Z: rows in 3 groups, each row roughly a mix of its group's directions:
Z (100 x 10):
[[ -9.9 -26.4  30.1  -9.7  40.8   1.4   3.6 -22.7 -10.0   9.3]
 [ 22.7   3.4 -18.7   6.9  12.7  -3.6 -17.5   2.8 -15.6  50.2]
 [ 35.0  -5.8 -26.8  29.0   2.8 -15.2 -26.5  -9.9  -9.2  15.1]
 [ 39.8  -4.5  12.6  28.2  -6.4  30.2  -2.3  18.5 -16.4  -6.8]
 [ 24.9 -14.8  11.7  27.5  -6.2  36.1   1.1   8.8  -8.5 -30.8]
 [-30.6  20.3  12.5 -28.1 -27.5  -8.3   5.5 -13.1  18.7 -22.5]
 [ -9.3 -25.5  22.7   8.8 -17.1  23.9   9.4 -11.2  10.6 -40.7]
 [  3.8  -5.9 -14.0  19.4   9.8  30.8  -9.4   0.0  10.5 -48.0]
 [ 28.7  24.0   6.3   8.9  -3.4  14.9   2.2  41.7  17.7 -19.2]
 [ -5.0  19.3 -12.5 -36.6 -17.3 -12.6 -13.8 -34.8  17.6  10.7]
 [-17.5 -11.5  21.0 -14.6  21.6  34.2   9.9   1.3  32.1 -17.9]
 [ 13.8  11.3 -19.0  -6.6   8.6 -18.7 -13.2   7.0  -5.0  52.7]
 [ 33.1  12.0  -1.3  21.8   6.0  11.0 -25.9   8.9 -34.9  18.4]
 [-33.8  -7.2   7.9 -24.9   0.5 -18.1  37.1  -4.5  20.8 -11.8]
 [ 16.7   5.6  16.7  12.0 -10.1  21.9  15.7  25.3   7.1 -43.9]
 [-30.0  -6.6  26.5 -24.2  28.0  13.3  -8.6   5.0 -15.4  25.5]
 [  9.4  31.0  17.5  11.6 -39.3   7.5   1.5  11.0  -3.1 -30.8]
 [-34.9  10.3  23.0 -40.5 -16.1   2.0  16.0  -8.8   2.6  -8.7]
 [ 41.1  28.2  -8.7  19.3  -6.7  11.3 -21.8  23.4  -6.5   1.7]
 [ 28.9  29.1 -26.7   5.6 -18.1 -19.2 -18.1   2.5 -13.3  23.4]
 [ 25.0  28.2 -40.6  15.0  12.6  13.5  -6.5 -12.7  -0.5  18.4]
 [ 17.9  13.5  -4.5 -22.4   1.9  37.7  -7.5  -2.8  38.4 -13.7]
 [-13.5  14.5  -1.5  -9.1   7.1  31.5   8.0   0.7  20.5 -46.6]
 [-25.0  22.5 -17.5 -18.9 -17.0 -33.0  -7.2 -27.3  14.2   0.3]
 [ -6.8 -25.7  26.0 -10.7  34.5  17.7  24.7 -10.7  14.5 -15.5]
 [-12.8 -20.5  23.6 -18.7  29.4  24.3  25.5  -3.8  17.8 -15.6]
 [-40.3  -7.9  14.9 -20.0   0.8  -9.3  27.1 -19.0  22.3 -13.7]
 [ 41.5 -13.4 -28.0 -16.3 -14.1 -18.0  -4.5 -24.8  -3.9   7.0]
 [-35.6   4.2  20.2 -25.3  13.7  -3.3 -13.6 -23.8 -19.3  22.8]
 [-20.1  20.3 -11.2 -33.1 -11.4  -1.3   0.6 -22.0  32.8 -21.2]
 [  8.3 -43.9  23.0   3.4  16.1   2.6  -8.0  -1.5 -29.6  20.8]
 [  7.9 -28.9  14.4  15.1  47.3  17.3  15.0   1.1   7.1  -5.6]
 [-10.6  15.2  25.0  17.6   2.1  21.6  15.0  46.6   2.9  -4.3]
 [-21.9  23.0  -5.5 -34.2 -21.7 -15.0  -1.5 -20.7  27.4  -9.0]
 [ 16.2   8.5   6.9  33.9  -7.5  20.0  18.7  36.2  12.5 -19.2]
 [-18.5  44.6 -10.3  20.0 -13.8  -2.9  19.6   3.8  -0.3  27.2]
 [-18.8 -16.6  33.1  -8.3  27.5  -1.0  34.3 -15.4  -6.0 -13.3]
 [ -4.3  -9.7   2.9 -34.2 -12.9  14.2   0.5 -41.3  27.0  -9.0]
 [-40.2 -30.1   9.9 -16.6  24.4   0.1  21.0  -8.6   8.1  -9.7]
 [ 32.7  38.3 -21.4  -5.9 -20.7  -3.2 -18.2  -6.0  14.4  11.3]
 [-40.9  -0.5   8.4 -26.9 -11.0 -38.9   2.2  -6.3   4.8   2.5]
 [-31.7  15.9  -3.6 -16.2  -9.2 -16.7  12.4 -15.8  21.6 -37.5]
 [ 29.3  19.9 -11.4  26.5 -25.4  12.2 -26.1 -13.8 -13.5 -15.5]
 [ -1.3 -23.5  18.2  11.0  40.9  -4.1  -5.2 -37.5  -4.5   4.8]
 [-35.6  -7.7  26.8  -0.9 -14.6   4.9  20.9  -4.1  -2.0 -37.8]
 [-12.7   6.8 -17.2 -27.9   6.4 -32.9   5.5  10.7  19.2  35.4]
 [  7.0  20.5 -20.6  -6.9 -39.2 -20.9 -29.9 -13.2  -6.2  12.2]
 [-16.3  47.3  -6.0   7.1 -12.7  -6.9   7.9  29.8  13.5 -15.9]
 [ 22.2 -12.0 -18.4   2.7  10.6  -8.3 -21.2 -31.8 -35.5  16.9]
 [  6.0 -24.2  14.5   0.9  29.6  19.7  34.5   5.9  17.7 -23.2]
 [ 27.7  -5.6 -10.2 -24.3  19.7  31.6 -22.1 -20.1  10.9  16.9]
 [ 16.9  17.7  18.5   8.3  -6.3  18.3  31.4  24.4  18.5 -29.5]
 [-14.4 -46.1   2.9 -13.1   3.2  -9.9  17.4  -8.2  -9.2  33.1]
 [ -7.7 -30.8  32.7 -10.9  -2.0  35.5   9.6 -17.9   0.6 -17.4]
 [  2.1 -33.9  16.4  19.3 -17.0  26.9   5.0 -18.2  -9.3 -30.4]
 [  2.4   2.8   0.3 -22.5  11.1 -21.3 -27.0   5.6 -12.1  46.6]
 [-22.9 -27.7  31.4  -5.7  17.8  17.0  16.6  12.5   0.5 -28.6]
 [ 21.6  -8.9  -8.9 -35.4 -20.7 -27.8   4.5 -20.0 -22.3  13.1]
 [  5.8  28.6 -16.5   4.0 -36.9 -17.8 -22.9 -23.6  -5.0 -15.7]
 [  8.4 -10.5   5.5  21.9  -0.3  36.5  14.5  -2.4  13.4 -41.9]
 [ 10.4 -15.5  17.9  13.3   4.3  27.1  17.7  23.3  -4.9 -41.2]
 [-18.8   0.4  25.1  -5.8  -6.3   7.6  19.5   7.5  13.9 -49.3]
 [ 10.1  21.0 -27.9   9.8 -28.0  -2.5 -40.6   8.2   2.5  15.8]
 [-18.7 -27.2  35.8  16.3  -4.2  -7.8  21.0  24.4  -9.3  18.5]
 [-22.5  -2.7  29.1   0.0  11.5   5.6  41.6  23.1  -3.3 -19.3]
 [-33.9 -26.6 -22.9  -7.1  20.5  -2.3 -17.9 -31.3   3.8   2.0]
 [-26.9 -44.9 -10.4 -10.3  21.1   1.4 -18.8 -12.2   1.2  16.5]
 [ -4.5   2.2 -22.7  -1.4   7.5 -41.5  -3.2   7.1   6.6  41.8]
 [-17.4 -16.6  28.2 -21.6  24.1  -3.1  31.9 -24.0  -9.1  -8.3]
 [-18.6   4.6  12.4   0.2   1.8  27.0  28.1  24.5  26.4 -28.9]
 [-20.3 -35.9  11.6  12.0   7.1 -26.2  20.3  10.7  -2.8  30.4]
 [ 21.7  11.9   1.2  -2.9  -1.8  49.8  -2.9  -7.9  15.3 -27.6]
 [-16.3  31.9  -7.6 -24.8 -12.2 -43.3  -0.2   4.6  -9.7  -9.0]
 [-23.6  -4.4   4.7  -9.3  -1.0   2.0  32.3   1.0  24.6 -42.8]
 [-14.8  36.9 -13.5 -20.3 -16.2 -38.6  -9.5 -11.0   4.2   4.9]
 [ -1.2  -7.7  28.1  -0.1  15.5  16.5  17.8  35.3  -5.1 -34.9]
 [ 18.4  36.1  13.6   8.1 -25.8  -6.7 -13.2  37.2  -4.1   1.1]
 [ 16.6  18.6 -36.5  14.0 -21.9  -1.0 -32.6  13.2  -1.6  17.4]
 [  8.6 -13.2 -24.9 -11.1   6.8 -22.2 -16.7 -41.2 -17.4  19.3]
 [-17.8 -36.8 -18.4   7.4  20.2  17.1 -25.3 -27.1   4.2   4.3]
 [-30.7   9.5  18.6   7.9 -13.7  22.6  28.5  -0.1   8.4 -33.9]
 [-21.8  29.6   0.8   0.3 -37.7 -14.6 -12.0 -25.2  12.0 -16.1]
 [  1.6  31.4 -13.7   2.2  -9.0  10.0   6.6  13.6  29.1 -41.7]
 [-16.4  -3.0  28.1   1.1 -36.5 -32.9   9.9   1.5  -7.9  22.9]
 [-30.6  25.0   1.3  14.5  -7.9  -6.8  20.8  22.9   4.8 -36.2]
 [-17.8 -15.7  26.5  10.8  44.8  10.2  14.3  12.0 -15.9   9.3]
 [-20.4 -11.2  34.9  -2.2  17.3   0.5  32.8 -15.4   8.6 -26.9]
 [ 14.2 -32.1   7.3 -13.1  36.9  23.9  24.3   9.4   9.5  -3.9]
 [-41.7   0.3  -9.0 -27.8   2.0 -26.7   6.4 -17.1  23.0  -3.0]
 [  8.4  22.5 -25.5  16.9 -26.2 -12.4 -31.4  16.4 -13.4  19.6]
 [-34.9   7.9  17.2  10.6 -23.4  -0.6  33.8   3.6  13.7 -24.5]
 [ 14.3  12.7 -32.1 -15.2 -32.1   5.7 -20.5 -18.5  26.0  -7.1]
 [ -3.7 -28.7  29.4  14.1  16.3  33.9  13.9  18.6  -6.9 -16.3]
 [ 29.2  -3.9 -23.4  30.8   4.5 -19.7 -25.7 -10.0 -16.7  19.0]
 [ -9.4 -14.2   6.8 -33.4  -4.7  21.7   1.2 -40.6  21.5 -10.9]
 [ 17.7  12.8 -23.5  25.5 -15.7 -24.2 -23.6   6.2 -25.1  20.9]
 [  1.5  24.8 -13.0   9.8 -43.1 -27.6   8.1 -14.7  -0.5 -19.8]
 [  0.5  26.3 -14.5  12.8 -36.8 -24.1 -26.8   6.1 -15.9  13.0]
 [ 24.6 -13.6  11.6  27.0  -1.3 -11.0  -7.0  19.1 -32.0  31.0]
 [ 10.4  10.9  20.8   9.9  -7.3  21.4  15.9  21.4  12.3 -45.2]]
which group is each row in? (one row of each group first):
[-32.7  -8.0  33.1 -23.7  22.2   2.7  23.4 -16.1  -8.4  -3.2] => (37)
[ -3.9 -21.9  13.5  13.8 -29.5  19.0   2.1 -24.3   2.9 -38.4] => (11)
[ -4.4   1.7 -31.3 -10.0  -4.5 -41.8  -4.8 -27.1   4.7  22.9] => (67)

[ 23.0   5.3 -29.3 -11.9 -27.6  -2.6 -22.8 -27.9  22.6  -6.0] => (37)
[-33.4  30.9  13.1  20.3 -24.6  -5.6   2.2  -5.0  13.5 -26.0] => (37)
[  0.3  -8.5   4.2  -7.9   7.8  31.3  26.4  15.2  34.8 -29.1] => (37)
[ 30.1 -18.5  12.4  31.5 -13.1  34.5  -4.9  -4.7 -16.9  -9.5] => (11)
[  2.5   4.1 -21.0 -18.4  -5.1 -41.5 -19.7 -22.5  -6.1  26.2] => (67)
[ 33.6  14.9 -27.4  11.9 -27.0 -11.6 -14.7  -9.0 -12.0  25.0] => (11)
[-26.4  33.6   0.4  29.3 -24.1 -14.0 -10.6 -16.8   5.6 -16.9] => (37)
[ 23.2   0.5 -26.7  -7.9  17.0 -20.3 -16.4  13.6  18.4  37.0] => (67)
[ -6.5 -10.1  16.8  -5.4  16.0 -26.8  -8.6 -32.8 -33.4  22.0] => (37)
